(in the rows, 128 means zero)
Where one turn sends some rows of the set: a few examples, then the rows asked
Gil: [141 127 173 128 116  98 111 109  90 125 108 117 124 133 146 132  99 137
 115 165 128]
nugap: [120 142 108 123  97 119 132 167 165 137 113 141  86 127 173 153 119 101
 162 165 126]
zilit: [161 147 123 134  95 112 128 126 139 125  81 119 105 117 134 114 167 128
 124 164  84]
lor: [176 161  88  93 154 140  98 147 163 151 108 113 121 114 139 126 113 126
 134 117 123]
Suv: [125 117 152  92 137 108 186 125 157 120 110 123  91 126 150 118 143 108
 128 129 156]
Sozor: [151 152 132 107 127 116 183 158 159 127 111 112 100 160 140 116 148 115
 115 129 128]
kis: [179 114 107  82 149 105 111 151 144 122  98 112 105 107 166 161 115 122
 139 107 134]
dedo: [127 142 153 137 121 142  99  99  99 147 121 109 133 127 124 122 134 124
 110 165 147]
poriv: [157 154 159 121 133 144  96 137 112 122 113 167 127 122 181 133 117 113
 106 114 116]
Bep: [110 147  97 129  94 132 125 148 175 142 118 154  79  99 179 131 107 111
 127 140 144]
vig: [159 115 115  69 145 129 102 132 163 144  91 133 115 105 146 117 126 140
 147 135  97]
damu: [136 144 136 108 127 128 182 106 182 142 121 127 100 137 148  97 126 133
 107 134 132]
Tida: [150 159 153 125 150 154  98 125 117 125 126 157 138 128 178 152 116  95
 130 122 131]
reb: [139 125 126 119 127  69 123 126 131 145  56 100 107 132 152 124 128 139
 109 177 131]
fidu: [163 139 155 134 129 170 105 114 123 133 123 152 148 130 180 143 118 112
 131 139 114]
Soz: [105 145 111 114 102 120 121 149 169 144 120 154  75 107 178 150 134 105
 141 160 135]
gopa: [150 153 134 121 137 119 191 132 166 132 124 104 106 131 146 119 106 107
 128 126 171]
nekab: [126 142  93 140  87 130 135 164 170 134 111 142  91 117 178 141  92 110
 148 147 136]
kipek: [121 149 105 129 153  74 122 138 136 127  55 102 116 145 139 128  93 121
 119 142 151]
rop: [132 182  92 144 128 118 122  93 173 115  99 137 109 140 138 124 120 126
 108 122  97]
boz: [174 124 113  87 151 122 109 103 168 153 124 114 113  87 167 152 103 133
 141 132 141]
Vulob: [119 138 128 142 131 136 100  98 102 118 119 112 129 150 139 151 117 120
  90 119 159]
lepe: [113 142 145 130 133 114 106 124  97 104  94 131 130 157 131 122  86 127
 108 123 127]
tima: [119 119 113 128 140 111 117  92 145 159  70  96 115 111 138 122 140 125
 119 176 164]
meve: [123 145  83 141 145 107 116  93 159 144  77  97 118 148 148 140 116 128
  98 140 157]
keva: [125 121 122 135 133 121 134  75 149 111 101 119 106  86 146 152 145  94
 149 139 162]
bisoz: [155 160 133 140 131  74 141 130 128  95  87 118 100  90 148 141  95  98
 144 129 151]
mab: [162 127 167 128 125 157 105 126 109 124 110 159 137 104 182 125 109 110
 128 129 126]

nekab goes to Bep
dedo goes to Gil
Now find these:
fidu goes to mab
Sozor goes to gopa
kipek goes to meve
rop goes to keva
boz goes to vig

Where one turn sends some rows of the set: a few examples, then the rows asked
daga: [108 109 120 158 153 119 143 117 179 132 137 169 124 153 142  94 133 135
 114 140 114  50 135 132 155  85 109 158]
Fovu: [108 119 123 184 179  98 143  72  83 129 128 140 123 138 113  77 106 126
 145 123 157  59 140 162 135  89 138  99]
rigob: [120 100 105 144 150  99 136 107 159 146 162 183 114 157 145 117 139 118
 107 128 152  47 131 131 158 106 103 113]
gava: [ 58 121 126 138 206 109 129  92  88 119 148 156 130 124 127 125  91 131
 133 151 153 135 139 102 133  87 139 125]
Navuf: [ 96 101 106 133  96  91 159  91  98 106 177 167 127 146 141 105 107 122
 125 141 148 100 152 149 167 165 159 147]
getas: [119 118 120 131  85  97 118  85 134 128 150 146 147 171 136 133 121 147
 131 121 144 143 156 132 157  90 102 161]
povo: [ 60 122 129 145 205 105 121  80 101 126 148 140 135 118 130 119  98 135
 144 147 165 136 142 101 140  87 136 134]
kazev: [123 123 121 134  93 121 123 115 124 121 124 158 151 170 123 138 101 136
 123 147 126 143 138 130 139  88 123 176]
pel: [115 107 110 135 122 112 137  90 126 113 155 146 154 134 142 103  94 107
 120 158 160 107 159 161 185 161 148 182]
fut: [108 109 123 168 144 131 165 143 142 127 123 169  90 154 120 118 130 123
 109 147 117  70 112 136 137  99 129 132]
fiva: [107 104 114 151 111 121 153 100 113 110 144 154 150 133 127 106  86 109
 120 160 135 107 149 153 167 160 167 183]
Rol: [ 54 119 129 146 207 106 123  75 111 123 149 146 145 121 134 109  95 142
 140 143 145 130 153 101 143  76 132 144]
Vikuf: [132 110 116 158 153 119 131 134 150 145 132 159 108 141 128 124 133 108
 125 157 175  62 102 130 142 116 126 132]
rafot: [ 99 109 112 130 115 104 150  84 133 100 164 143 142 143 150  90 108 127
 118 145 142 112 176 167 190 148 137 181]
tofa: [128 113 109 125  86 100 120 101 105 132 151 177 146 175 127 152 104 128
 118 130 146 133 136 124 140 105 119 136]
Kevon: [105  98 122 174 134 110 166 107 151 140 148 148  78 150 128 119 148 129
 114 111 142  81 133 143 157 104 104 109]
giki: [ 91 108 106 120 108  97 158  94 115  93 173 171 136 154 151  91 105 130
 116 149 126  96 167 157 178 148 148 165]
kur: [111 129 120 161 197 101 133  74  99 116 126 131 123 144 129  67 112 128
 137 133 165  63 153 178 154  80 117 112]
bido: [124 115 123 146  82 109 129  98 114 131 135 142 134 165 118 149 111 135
 128 125 148 157 140 134 144 101 117 151]
veni: [ 99 130 120 161 189  97 143  82  93 107 128 146 121 152 129  59 113 139
 141 133 141  56 152 169 143  71 125 112]
nava: [113 117 115 128  85 105 130 100 121 119 145 176 149 181 131 134 107 146
 118 126 111 132 151 127 143  85 114 157]
Botur: [ 97  99 117 159  93 108 166  91 102 111 157 145 127 134 125 107 100 120
 128 141 139 114 148 151 165 164 166 163]
botem: [135 123 111 118  98 103 102 103 127 128 143 164 162 171 136 140 108 131
 126 145 158 131 140 127 149  97 113 167]
funu: [110 122 124 185 190 115 143  80  90 124 111 140 133 138 111  74  95 121
 134 133 141  63 144 168 137  82 136 116]
Zel: [ 49 115 127 144 202 108 140  82  91 119 151 154 123 128 127 122  93 138
 126 137 138 140 149 108 140  83 133 119]
gome: [ 56 115 120 135 210 100 120  71 106 126 160 164 148 127 137 115  92 137
 130 139 146 122 155 100 145  80 128 130]
sume: [119 126 117 165 203 110 129  81  95 121 117 144 138 142 120  75  96 114
 130 143 158  58 144 173 145  84 126 115]
Ridof: [118 111 130 177 145 117 139 109 178 145 132 124 107 136 134 104 148 130
 136 135 160  75 127 137 161  99 108 155]
Gamir: [105 125 116 162 183  92 138  81  80 117 135 158 125 149 125  70 108 131
 142 131 151  46 140 159 132  85 136 100]
lage: [ 54 112 123 140 204  99 130  68  98 127 163 156 132 127 134 123  97 134
 126 128 150 134 157 106 148  84 124 116]

gava goes to povo
giki goes to Navuf
Fovu goes to funu
Now find these:
daga goes to rigob
botem goes to getas

Where one turn sends some rows of the set: a few examples, then the rows asked
lanot: [119  96 147  84 111 144 116 157 135 145 136 147 126]
geni: [160 125 104 135 159 128 138 107 131 159 130 155 108]
Dos: [139  99 132 136 130 132  98 139 122  81 137  98 146]
Sot: [158 135 109 146 158 129 136 108 139 156 127 158 113]
ruki: [108 128 126  96 101 141  96 151 118 131 143  97 105]
ker: [110 138 131 121 165 128  93 111 149 128 149 138 157]
rukim: [147 150 140 146 129 148 154  94 132 126 100 150 113]
Dami: [125 111 125  93 128 123 142 168 134 135 121 147 166]
sed: [169 115 136 130 142 144 147  84 147 138 117 140 110]
zuk: [119 106 106 107 115 109 142 163 128 145 119 137 162]
sediz: [110 114 137 154 131 129  89 134 121 101 137 114 162]
nik: [139 143 104 137 134 122 106 162 119  94 133 105 155]
ramu: [ 94 131 140  98 100 144 101 145 119 136 136  98 116]
sav: [124 138 142 138 124 143 113 143 115  87 115  94 159]
pogu: [134 149  75 128 132 110 112 123 131 125 128  92 126]
vod: [164 147 110 149 132 136 138 109 130 123 114 154  93]
Vigur: [177 126 107 132 148 132 155 106 136 142 116 133 103]
dize: [ 98 122 138  99 110 143  86 147 123 137 152 114 114]
tari: [174 128 111 119 150 138 160 106 130 144 114 132 105]
nidu: [154 120 127 153 114 146  88 117 130  94 139 105 106]
mis: [107 126 120  99  87 134 130 161 120 158 113 123 123]
gibi: [118  99 134  89 113 138 106 162 135 149 142 154 122]
nika: [150 153 134 142 137 146 150  92 140 152 104 142 120]
datu: [141  94 129 129 133 122 112 138 128  86 138  99 161]
patu: [114 147 124 116 126 130 140 102 135 122 106  79 153]
Nal: [134 109 111  94 130 119 135 174 132 133 128 149 157]
gisi: [104 135 122  91  91 140 116 157 117 153 120 113 122]
gelut: [163 122 141 126 154 144 162  95 142 141 111 139 122]
Dubel: [114 111 127 149 135 115  98 136 126 108 141 117 173]
Kuga: [140 126 128 160 135 132 130  89 135 136 121 166 110]
lotuf: [153 120 140 121 154 143 161  91 136 151 112 142 125]
Fumi: [146 139 155 143 114 163 106 115 130  90 122 100 121]
Siv: [118 133 155 163 112 152  94 103 131 110 127 114 133]
buk: [110 100 134  85 112 140  95 152 129 146 148 136 121]
folu: [131 100 109  98 114 113 148 162 129 135 116 128 158]
Lal: [164 111 134 140 132 140 145  89 137 116 116 148 100]
bebu: [107 115 147  87 108 148  96 145 125 127 147 104 111]
muno: [153 113 130  91 162 137 111 115 152  96 146 113 135]
bure: [133 152 127 166 118 148  81 125 126 109 136 121 117]
kun: [176 145 107 137 139 139 142 105 138 141 115 139  98]
Zadil: [111  98 145  80 111 144 102 148 130 143 142 132 125]
las: [115 129 118  85  92 140 117 160 116 145 123 108 115]
vugi: [122 119 114  93  86 134 132 165 121 150 115 117 115]
pefu: [132 141 111 148 128 130  93 157 112  91 130 104 144]
Bodev: [153 129 119 151 145 133 127  90 144 157 126 157 112]
pugol: [140 141 127 147 147 135 155  95 137 161 108 146 128]
karar: [123 143 138 131 130 134 123 148 121  94 117  99 174]
zifa: [138 145 120 140 151 135 151 100 128 168 111 150 126]

bure goes to Siv
Nal goes to zuk
Now find these:
Zadil goes to las
zifa goes to lotuf
vod goes to Kuga
lanot goes to vugi
Dubel goes to karar
Dos goes to pefu
kun goes to Bodev
ruki goes to dize
Sot goes to pugol
pogu goes to ker

Where one turn sends some rows of the set: a few examples, then the rows asked
liga: [146  97 113 156 122 145 109 174 145 134 155 145 135 109 102 130  99 140
 125 143]
paz: [142  96 120 149 136 147 102 142 163 137 140 152 101 117 101 163 109 139
 134 137]
pamu: [116 119 132  86 100 145  97 121 134 128 112 135 143 128 119 139 166 101
 105 117]
Kel: [ 96 121 146 133 118 147 153 125 129  93 142  90 144 117 154 156 143 122
 113  88]
boki: [ 99 134 134 135 116 152 154 125 125  90 155  99 130 115 143 162 136 117
 116  82]
fubuf: [113 137 127  95  99 137  74 149 120 108 102 125 146 133 129 114 132 156
 100 125]
mef: [143 125 107 154  99 129 180 101 131 130 126 113 128 154 102 123 101 149
 136 147]
Bir: [ 86 117 135 151 119 106 117 115 165 135 154 142 109 148 151 118 129 160
 137 139]
buvub: [151  95 125 158 107 141 138 133 159 125 148 161 133 118  77 146 114 124
 126 142]
sodir: [113 158 178 146 128 133 144 134 136 110 117 115 138 160 107 127 126 143
 130 177]
vuf: [146  86 106 130 123 112 133 116 135 107 154 118 127 159 108 153 149 142
 130  82]
befu: [195 120 117 157 120 126 139 125 149 109 116 123 157 156 124 143 110 145
 125 125]
Zazab: [121 147 100 115  99 135 101 123 133 110 161 111 146  87 169 138 126 128
 132 133]
Vup: [138 125 149 144 117 131 146 127 130 110  89  91 115 132  83 120 137 154
 131 163]
dag: [144 139 120 129  72 130 129  93 145  75 143  99 145 108 132 147 136 123
 124 127]
lavu: [195 117 118 154 122 128 141 118 153 112 116 125 152 156 123 152 115 137
 127 123]
rim: [142 117 148 143 112 134 159 129 127 118 101  92 130 125  79 117 147 131
 129 161]
muniz: [122 134 106 104 150 131 133 157 103 156 122 127 130  95 111 125 131 156
 144 149]
gan: [149 129 146 133 132 102 122 136 141 169 117 110  93 141 106 146 138 120
 113 149]
bar: [ 77 154 134 147 118 142 147 102 125  92 144 123 119 122 153 162 122 138
 120 108]
Sise: [ 98 138 141  99 130 144  74 125 155 111 132 159 135 153 113 136 133 148
 108 122]
tufif: [135 114 103 119 133 146 141 156 145 166 143  93 106 125 141 127 105 148
 150 123]
Timub: [ 81 152 128 152 108 142 157 124 112  93 159 119 147 114 152 138 119 131
 113 110]
fisad: [116 131 129 103  79 136 107 135 117 113 116 138 173 129 114 105 147 120
  94 133]
miku: [ 93 132 145 137 120 143 137 135 125  81 132  85 136 124 160 149 125 156
 113  92]
nezo: [154 150 130 119 124  87 132 139 125 151 115 131 106 139  93 140 114 170
 114 138]
zata: [ 81 144 128 140 114 134 158 118 106  96 148 123 164 115 157 141 122 143
 112 108]
zif: [ 92 108 130 153 108 109 135 129 155 142 173 142 139 138 147 100 137 134
 132 140]
noro: [116 150 177 143 125 135 156 129 137 119 126 118 146 155 103 130 139 119
 129 174]
zesek: [118 131 139 117 114 144  80 143 136  87 132 136 160 162 100 115 126 150
  94 122]
lorad: [160 135 128 117 114  92 155 140 121 166 135 135 131 127  85 134 134 127
 111 135]
Tek: [119 118 144 108 118 150  94 116 151 101 135 145 150 160  92 140 153 112
  99 115]
lesab: [140 145 128  92 161 138 135 173 103 129 143 119 152 133 107 152 131 147
 139 119]
risuf: [118 149 104 112 105 135  96 108 142 110 152 114 127  91 168 155 129 130
 137 131]
rupum: [135 111 104 118 134 147 144 152 147 168 144  94 105 124 140 131 109 140
 151 121]
Vobi: [ 78 144 133 134 124 134 150  95 120  97 135 127 137 122 157 165 128 146
 119 106]
mel: [146 111 125 163 111 135 116 143 155 109 132 155 119 126  86 139  90 170
 126 147]
malek: [142 127 109 153 101 129 177  97 134 130 122 114 121 156 103 128 101 152
 138 147]
dabev: [104 129 136 102 116 147  94 145 141 118 154 157 172 141 108 112 139 121
 100 123]
valub: [151 133 128 134 131 130 132 145 177 160 140 151 146 119 164 129 111 138
 142 140]
fizug: [142 147 119 132  73 127 118 100 142  67 135  96 140 112 136 142 124 146
 124 130]
Zib: [138 145 131  87 168 139 131 156 113 130 136 123 133 138 106 170 136 145
 144 117]
kof: [146  96 101 137 119 107 124 142 121  95 154 110 139 160 114 130 128 172
 125  88]
dil: [150 136 128 133 134 128 126 142 180 158 135 151 138 122 165 133 108 147
 143 140]
Sidev: [151 134 139 141 121  99 121 170 121 161 127 101 122 136 110 113 119 136
 105 155]
vake: [ 97 146 131 141 117 146 138 138 119  77 145  93 126 120 150 152 116 153
 114  87]
guno: [121 130 110  99 156 133 134 138 114 161 117 131 115  97 109 143 141 146
 148 145]
pob: [109 138 137  96  97 135  87 103 138 108  89 142 125 143 117 140 146 143
 105 130]

sodir goes to lesab
zif goes to vuf
guno goes to Vup
Now find these:
Tek goes to Sise
boki goes to bar
buvub goes to paz
fubuf goes to fisad
dil goes to befu
tufif goes to mef
zata goes to Kel
Zazab goes to dag
gan goes to nezo

